128 stands for zero in the data rows.
Here are some points, each followed by its number:
[115.  95. 132. 147. 127. 129. 124. 168. 124. 118. 124. 122. 153. 149. 138. 142. 106. 114. 155. 149. 118. 139.  88. 131. 160. 118. 112. 121. 174. 159. 134. 142.] 0
[133. 145. 132.  97. 112. 129. 212. 116. 135. 144. 129. 122.  94. 136. 138. 124. 119. 127.  94. 125. 139. 154. 132. 132.  91. 110. 119. 164. 125. 122. 159. 141.] 1
[133.  77. 132. 133. 168. 129. 124. 124. 135. 171. 124. 122. 123. 136. 138. 242. 149. 102. 161. 141. 110. 139.  85. 131. 154. 118. 102. 121. 158. 203. 134. 141.] 2
[133. 100. 132. 138. 164. 129. 124. 171. 137.  95. 124. 122. 124. 136. 138. 174. 113. 101. 146. 146.  94. 139.  90. 131. 134. 118. 106. 121. 150. 173. 134. 141.] 3
[112.  94. 132. 147. 122. 129. 124. 170. 121. 122. 124. 122. 161. 151. 138. 140. 102. 115. 157. 149. 121. 139.  92. 131. 159. 118. 115. 121. 178. 154. 134. 145.] 4
[120. 116. 132. 101. 112. 121.  88. 116. 113. 134. 114. 122. 211. 127.  33. 124. 114. 127.  94. 133. 139. 111. 132. 131. 157. 172. 159. 127. 125. 109. 120.  75.] 5
[133. 119. 132. 133. 213. 129. 124. 157. 135.  97. 113. 122. 123. 136. 138. 124. 119.  93. 140. 141.  61. 138. 132.  94. 116. 118. 103. 121.  85. 122. 134. 141.] 6
[134. 125. 132. 140. 112. 216. 124. 116. 152.  99. 162. 122. 123. 133. 138. 124. 137. 182. 139. 143. 144. 156. 132. 114. 106. 118. 116. 121. 115. 122. 134. 141.] 7
[129.  98. 132. 141. 164. 129. 124. 183. 136. 116. 124. 122. 128. 136. 138. 125. 102. 106. 147. 144.  89. 139.  91. 131. 144. 118.  99. 121. 158. 161. 134. 141.] 8
[121.  92. 132. 145. 133. 129. 124. 168. 130. 119. 124. 122. 144. 145. 138. 151. 110. 111. 153. 147. 115. 139.  86. 131. 156. 118. 109. 121. 172. 168. 134. 141.] 9
[133. 151. 165. 133. 161. 145. 124. 117. 135. 132. 167. 122. 123. 136. 138. 124. 119. 118. 160. 143.  90. 161. 132.  82. 116. 118. 119. 121. 100. 122. 134. 141.] 10
[133. 139. 132.  89. 112. 129. 176. 116. 135. 135. 130. 122.  67. 136. 138. 124. 119. 127.  51. 139. 139. 166. 132. 139.  94. 111. 119. 212. 125. 122. 179. 132.] 11
[133. 128. 141. 133. 203. 129. 124. 129. 135. 109. 127. 122. 123. 136. 138. 124. 119.  98. 140. 143.  64. 149. 132.  92. 116. 118. 114. 121.  76. 122. 134. 141.] 12
[133. 150. 132.  89. 112. 129. 136. 116. 135. 148. 124. 122. 110. 136. 138. 124. 119. 127. 134.  71. 139. 106. 132. 121. 100. 106. 119. 121. 128. 122. 121. 141.] 13
[131. 121. 132.  99. 112. 117.  97. 116. 135. 134. 118. 122. 179. 136.  49. 124. 119. 127. 105. 126. 139. 101. 132. 131. 136. 193. 153. 134. 125. 120. 102.  95.] 14
[169. 109.  73. 119. 112.  89. 124. 147. 135. 134. 117. 122. 123. 136.  89. 124. 119. 127. 138. 117. 139.  72. 161. 137. 127. 255. 212. 121. 125. 110.  62.  93.] 15
New points follow, each followed by the numbers of its three nearest points above by angle, nearest first.
[ 90. 125. 132. 166. 112. 100. 124. 116.  58. 105. 116. 169. 123.  66. 138. 124. 166. 147. 108. 143. 152. 140. 132. 131. 169. 118. 127. 125. 125. 116. 150. 122.] 5 11 4
[144. 134. 132. 119. 112. 124. 150. 116. 135. 134. 145. 122. 123. 136. 141. 124. 119. 127. 137. 119. 139. 108. 132. 166. 116. 145. 136. 121. 125. 122.  89. 141.] 15 13 1
[139. 127. 132. 109. 112. 111. 153. 116. 135. 134. 131. 122. 123. 136. 120. 124. 119. 127. 115. 131. 139. 110. 132. 170. 117. 179. 140. 142. 125. 122.  94. 121.] 15 14 5
[127. 125. 132. 173. 112. 148. 124. 116. 167.  75. 146. 180. 123. 118. 138. 124. 143. 175. 139. 143. 154. 139. 132. 121. 116. 118. 119. 118. 110. 122. 134. 141.] 7 10 12
[122. 121. 132. 103. 112. 109. 109. 116. 119. 134. 108. 104. 156. 117.  66. 124. 118. 127.  84. 141. 139. 126. 132. 131. 154. 165. 159. 155. 125. 110. 129.  70.] 5 14 15
[133. 108. 132. 133. 220. 129. 124. 153. 135. 143. 124. 122. 123. 136. 138. 135. 118.  81. 140. 125.  72. 135. 139. 111. 116. 118. 100. 121. 129. 154. 134. 141.] 6 12 8
[148. 188.  27. 127. 123. 129. 124. 127. 135. 134. 140. 122. 123. 136. 138. 124. 119. 127. 155.  62. 135. 100. 166. 126. 103.  98.  92. 121. 124. 122. 107. 141.] 13 15 1
[135. 188.  60. 131. 131. 129. 124. 125. 135. 134. 140. 122. 123. 136. 138. 124. 119. 126. 152.  65. 130. 106. 165. 119. 108.  93.  98. 121. 120. 122. 115. 141.] 13 1 10
[ 92. 125. 132. 163. 112. 108. 124. 116.  77. 104. 114. 168. 115.  63. 138. 125. 181. 151. 105. 143. 155. 142. 132. 131. 163. 118. 124. 105. 125. 120. 154. 118.] 5 7 11
[142. 130. 132. 109. 112. 120. 153. 116. 135. 134. 138. 122. 123. 136. 134. 124. 119. 127. 130. 117. 139. 102. 132. 172. 115. 167. 139. 127. 125. 122.  84. 135.] 15 14 13
[ 91. 125. 132. 163. 112. 104. 124. 116.  66. 105. 114. 171. 118.  62. 138. 124. 173. 147. 104. 143. 152. 141. 132. 131. 168. 118. 126. 123. 125. 118. 153. 118.] 5 11 0
[164. 130. 132. 127. 112. 123. 158. 116. 135. 134. 142. 122. 123. 136. 141. 124. 119. 127. 140. 133. 141. 121. 132. 166. 116. 134. 150. 121. 125. 122.  94. 141.] 15 1 13
[137. 129. 132. 110. 112. 118. 159. 116. 135. 134. 135. 122. 123. 136. 131. 124. 119. 127. 124. 125. 139. 108. 132. 175. 115. 168. 137. 136. 125. 122.  90. 132.] 15 14 1
[133. 192.  66. 133. 136. 129. 124. 123. 135. 134. 137. 122. 123. 136. 138. 124. 119. 124. 153.  71. 129. 114. 168. 119. 107.  94.  98. 121. 119. 122. 121. 141.] 13 10 6
[133.  92. 132. 133. 205. 129. 124. 141. 135. 160. 124. 122. 123. 136. 138. 182. 122.  88. 151. 132.  87. 137. 116. 129. 127. 118. 100. 121. 146. 178. 134. 141.] 2 3 8
[161. 131. 131. 123. 112. 120. 157. 116. 135. 134. 145. 122. 123. 136. 144. 124. 119. 127. 140. 129. 140. 113. 132. 167. 116. 150. 148. 121. 125. 122.  89. 141.] 15 13 1
[ 91. 125. 132. 170. 112.  98. 124. 116.  57. 103. 120. 171. 128.  71. 138. 124. 158. 149. 114. 143. 153. 139. 132. 131. 164. 118. 129. 127. 126. 115. 146. 127.] 5 4 0
